(-8.2, 0.7, 85.8, -0.2, 52.6, -6.3, 48.7) >> 85.8
(-6.2, 0.9, -9.7, -75.2, -61.9) >> -9.7
(5.8, -11.2, 20.3, -3.4, -64.7) >> 20.3
(7.4, -54.0, -57.4, -81.0) >> -57.4
(34.9, -37.1, -8.4, 71.2, -25.8, 29.8) >> -8.4
(5.0, 75.4, 46.9, 31.0, 17.7, 10.4) >> 46.9
(45.6, 66.6, 52.8, 23.3, 73.7, -16.6, 16.2) >> 52.8
(52.8, 58.0, 10.2, 40.9, -81.0) >> 10.2
(-9.4, -78.1, -13.0, 25.1, -22.9, 85.3, -47.4) >> -13.0
(26.2, -63.5, -9.7, 15.9) >> -9.7
---
(6, 8, 3, 1, 5, 3, 2) -> 8, 1
(234, 45, 175, 181, 24) -> 234, 24
((19, 29, 8, 21, 4, 20), (-26, -37, -20, 11, -5, 21), (-20, -19, -18, -19, -20, -20)) -> 29, -37
((5, 3, 6, 4, 7, 3, 8), (4, 0, 5, 4, 7, 3, 5), (7, 4, 4, 5, 5, 6, 4)) -> 8, 0
(134, 242, 124, 72, 142, 42, 163) -> 242, 42
(-6, -40, -48, -25, 30, 1, 45) -> 45, -48
(723, 236, 276, -971, 28, -205) -> 723, -971
---
[[ 28.8 -64.6   8.6  41.3 -56.1 -71.7  37.6   8.3 -66.7  58.6 -60.6 -64.3
    9.1]
 [-15.1  -4.6  -3.9  17.4   7.5  11.0  41.7 -11.0  15.4  -0.1 -38.7  10.0
   22.1]
 [ 30.6 -55.0  17.8 -10.6 -41.3 -54.2  19.0  20.7 -62.7  25.7 -42.7 -37.6
  -29.1]
 [  9.7  42.9  14.9 -44.7  16.1  44.3 -39.2   5.3  56.1 -36.3  35.4  33.4
  -12.1]
 [  6.2 -20.3   6.9 -15.0 -11.6  -8.7   4.8   2.9 -17.1 -13.7  -7.3  -3.5
  -15.2]
 [ 40.5 -26.3  33.1 -56.6 -21.9 -38.6  -7.5  21.4 -34.9 -18.5 -46.3 -42.5
  -59.5]
 [  1.1   8.6  10.4 -10.2   5.7   8.0  -0.9  -3.8   9.8 -11.0  -1.1   6.4
    3.3]
 [ 16.7 -12.2  10.4   4.0 -24.6 -18.0 -17.0  -2.7 -14.2   0.0  12.2 -24.6
    2.4]
 [  9.2   3.8  -1.1 -11.4  -5.1   7.6 -36.0   2.1   2.0 -19.2  46.3   6.7
   -6.6]
 [ 25.4   4.9  14.3 -60.4  -6.9  12.0 -37.9  22.9   9.4 -33.3  29.6  10.5
  -49.1]
 [-10.7  16.4   7.3 -13.7  25.1  -4.7  14.6  -8.3  -1.1 -14.4 -25.8 -20.0
  -12.3]] → 8.6

[[ 16.4  37.8  15.6  -9.1  44.0 -58.4]
 [ 22.6 -44.4 -52.8 -24.8 -16.6 -47.2]
 [ 21.6  20.1  -1.6 -16.3  46.2 -68.2]
 [ 27.8 -10.6 -31.1 -24.2  12.3 -65.7]
 [ 28.6 -15.1 -35.0 -27.7  26.5 -76.5]
 [  1.1 -44.7 -37.9  -6.5 -45.6  17.4]
 [ 27.8 -29.2 -46.6 -25.9 -14.8 -65.1]
 [ 15.4 -48.4 -52.5 -20.3 -25.1 -26.5]
 [  6.4  50.8  32.5  -1.3  32.3 -41.4]
 [ 11.0 -50.7 -47.6 -14.6 -52.8  -4.1]
 [ 24.0   3.3 -19.3 -21.4  37.4 -71.4]] → 15.6

[[-43.2 -36.2  14.7 -54.9 -25.2  13.2  -3.5  -5.9 -15.2  82.1  63.2  26.1
    7.8]
 [-25.4 -23.7 -12.3 -54.9   7.1  20.8   5.1 -17.3   0.1  82.1  63.2  12.1
   20.7]
 [-10.1 -33.4 -28.6 -68.7  -5.6  19.9   2.4 -26.4   9.6  82.1  63.2  26.7
   39.8]
 [-21.3 -10.8   5.6 -35.6  -5.2   8.1  17.0   8.7  -7.4  82.1  63.2  -7.0
   22.8]
 [-36.7 -65.0  24.3 -66.8 -54.6   2.9  -1.3  -2.2 -24.0  82.1  63.2  55.0
   23.0]
 [  3.5 -26.3 -17.6  -3.9 -40.8 -10.5  -3.0  15.4 -10.0  82.1  63.2  12.8
   35.7]
 [ 30.7 -34.4  12.7 -36.8  10.0   2.8  27.3  30.0 -35.9  82.1  63.2   7.4
   54.0]
 [-12.4  -0.5  13.0 -30.0  -8.2  13.0   8.4   3.7  -6.8  82.1  63.2 -19.8
  -10.0]
 [  9.0 -22.1  -8.3 -35.9  -8.8   6.8   5.9   9.5 -10.8  82.1  63.2   9.1
   33.9]
 [-18.8  -7.3  -5.5 -47.3  -1.1  22.9  -3.3 -27.0  10.6  82.1  63.2  -3.2
  -21.7]
 [-55.7 -58.5  19.6 -66.1 -42.2   5.7  -5.4  -8.7 -19.2  82.1  63.2  58.9
   15.2]] → 14.7

[[-40.9 -21.4  50.8 -15.1   8.8   4.2  13.5]
 [ -9.9  43.3 -45.2 -27.4   8.2  -0.8  14.2]
 [ -5.9  15.5   1.4 -18.5   8.4 -15.9  -0.1]
 [-36.1  32.6  -2.7 -36.3   5.7 -11.6   6.9]
 [ -3.1  12.0  18.6   3.7 -18.0 -15.0 -16.1]
 [ 59.8  27.3 -21.1  42.4 -11.9  12.9 -17.9]
 [ -6.5 -31.8 -32.4   5.7  -4.4  23.9  21.2]
 [  6.0  24.4 -23.0  -9.5  13.5   7.0   9.7]
 [ 28.7  -3.2 -19.5  12.2  10.1   5.6  -5.3]
 [-27.6  -3.1 -68.0 -40.6  11.5 -15.2  11.6]] → 50.8

[[-12.2 -30.7   1.4  29.0  -1.7 -32.8  -6.8  10.0 -19.2]
 [-45.8 -17.0  12.0  17.0  22.0 -26.5  -4.9  30.4  -3.1]
 [-21.0 -42.2 -16.1  23.2  -5.3 -20.6  -1.2  -3.2 -29.8]
 [-17.1 -24.3 -15.8  -9.2  -2.9 -14.6   1.0  -8.4 -20.5]
 [-36.9 -54.0 -12.9  20.8  -1.6 -48.3  -2.5   3.7 -39.0]
 [ 24.8  -2.7  -2.4 -10.3 -29.4 -21.7   1.1 -14.3 -11.8]
 [ 77.9  32.3   2.9   8.1 -21.6  26.9  -8.6 -15.8  15.6]
 [-16.4  24.0  18.5   8.1  20.2  31.4   8.9  17.8  30.2]
 [ -5.6 -18.5  -6.9  18.9  10.2   0.0  -3.1   0.0  -9.0]
 [ 18.7  17.9  -3.1  -7.8   9.5  27.9  -2.1  -8.7  12.3]
 [-40.7 -26.4 -16.5 -22.7   3.1  -6.3  14.0 -14.8 -18.3]] → 1.4

[[ 58.4  66.9 -21.2  48.3 -39.4 -40.9  39.3  84.8   6.1]
 [-31.2  60.9   6.1  40.7  27.3 -49.4  -7.7 -78.0  -9.7]
 [ 36.0  28.2  12.2 -28.9   6.8  26.4  25.8  -6.4  22.6]
 [ 10.5   6.7  -5.8   2.0  16.1   3.2  11.7  -5.6  -3.9]
 [-26.4 -24.8  41.5 -32.5 -29.6  38.1  -5.7  -7.1   2.7]
 [-12.0  15.3  -1.4  -2.7  -0.8  -4.1  11.0  -5.5 -11.8]] → -21.2

[[ 11.5  17.3   7.9  -9.0   6.3  -8.2]
 [ 12.9 -12.0  21.7 -26.2 -10.6 -20.1]
 [ -5.8   4.7  14.7 -11.2   3.4  -8.8]
 [-28.1  22.1 -15.1  16.9   1.1  -4.4]
 [ -8.5  -0.4 -29.1  16.8   9.6  30.0]
 [-19.9 -26.8  -9.1  -0.3  -5.9  -5.3]
 [-52.2 -40.5 -74.0  34.3 -43.7   8.1]
 [-32.1 -27.1 -64.9  30.1 -31.9  14.4]
 [-19.0 -26.3 -49.2  21.7 -12.4  29.3]
 [ 18.7 -14.6   6.6 -19.1  -1.3   0.9]] → 7.9

[[-15.6 -38.8   9.4 -15.9   9.1  -5.3 -28.6   1.5 -32.7  14.1  40.5  15.1
  -17.5  34.8  46.2]
 [  5.9  -6.6  -3.5 -20.3  -1.0  26.5   3.6   9.1   3.9 -10.1  -4.8   1.4
  -24.3  29.1 -10.4]
 [ -0.2   1.3  -3.2   6.7  -4.1  -0.3   0.1  -0.4  -0.6  -3.0  -0.9  -0.3
   -4.2   4.7   1.4]
 [ -5.5 -42.8  11.7 -22.9   5.1   4.2   7.3 -21.0  18.1  12.6 -17.2  10.1
   -4.9  12.4  19.1]
 [-13.9 -47.2  18.9 -22.5  10.0 -23.3 -28.4   8.5 -30.5  -1.8  49.3  10.9
   -4.8  38.0  40.5]
 [ -4.0   4.3   0.2   9.3   0.6   6.8  -2.1   3.2   5.0   6.5  -4.6  -2.9
    2.4  -4.2  -1.3]
 [ -0.7   5.1 -10.2  23.1 -13.2  -2.8   1.0  -0.3  -2.4 -12.0  -4.1  -0.9
  -14.6  15.2   5.8]
 [-16.4 -40.1  10.4 -15.3  10.1  -5.9 -28.0   0.7 -33.9  15.3  41.5  15.6
  -18.4  36.3  46.8]
 [ 15.4 -10.6 -37.0 -27.4 -27.0  29.6  -6.8  15.7  19.6 -19.1  -3.1 -19.8
   -7.2  77.7 -26.8]] → 9.4

[[ -8.0  -3.5   7.3  29.2   3.2  37.8   1.6  -5.5  -6.7 -15.7  -0.7  13.5
   16.0]
 [ 34.7 -11.8  -4.7  -2.7  -5.5 -26.2  33.4  -1.5   8.7  10.8 -13.1 -36.2
  -28.3]
 [  3.8   5.3  10.7 -11.7  -5.2 -16.5   1.0  83.1 -28.0   4.0  -4.5  27.7
    1.9]
 [  0.9  -0.7  -4.8  16.2  -5.1 -23.0   4.2  21.6  13.9   2.6   1.5 -13.2
   15.5]
 [  3.7 -16.8  -0.8  12.4   7.3  -1.3  13.4   6.8   2.9   5.6 -12.0  -9.8
    6.5]] → 7.3
---
Q: 43	22	14	-33	12	-30
A: 22
Q: 1	7	4	3	4
A: 7
Q: 22	-25	34	-46	-26	-30	-3
A: -25
Q: 5	95	38	50
A: 95
Q: -583	-168	-933	-271	962	-764
A: -168
Q: 15	209	109	140
A: 209
Q: 8950	3826	6687	2241	8639	7410
A: 3826
Q: 142	106	20	203	132	79
A: 106
Q: 243	147	897	879
A: 147
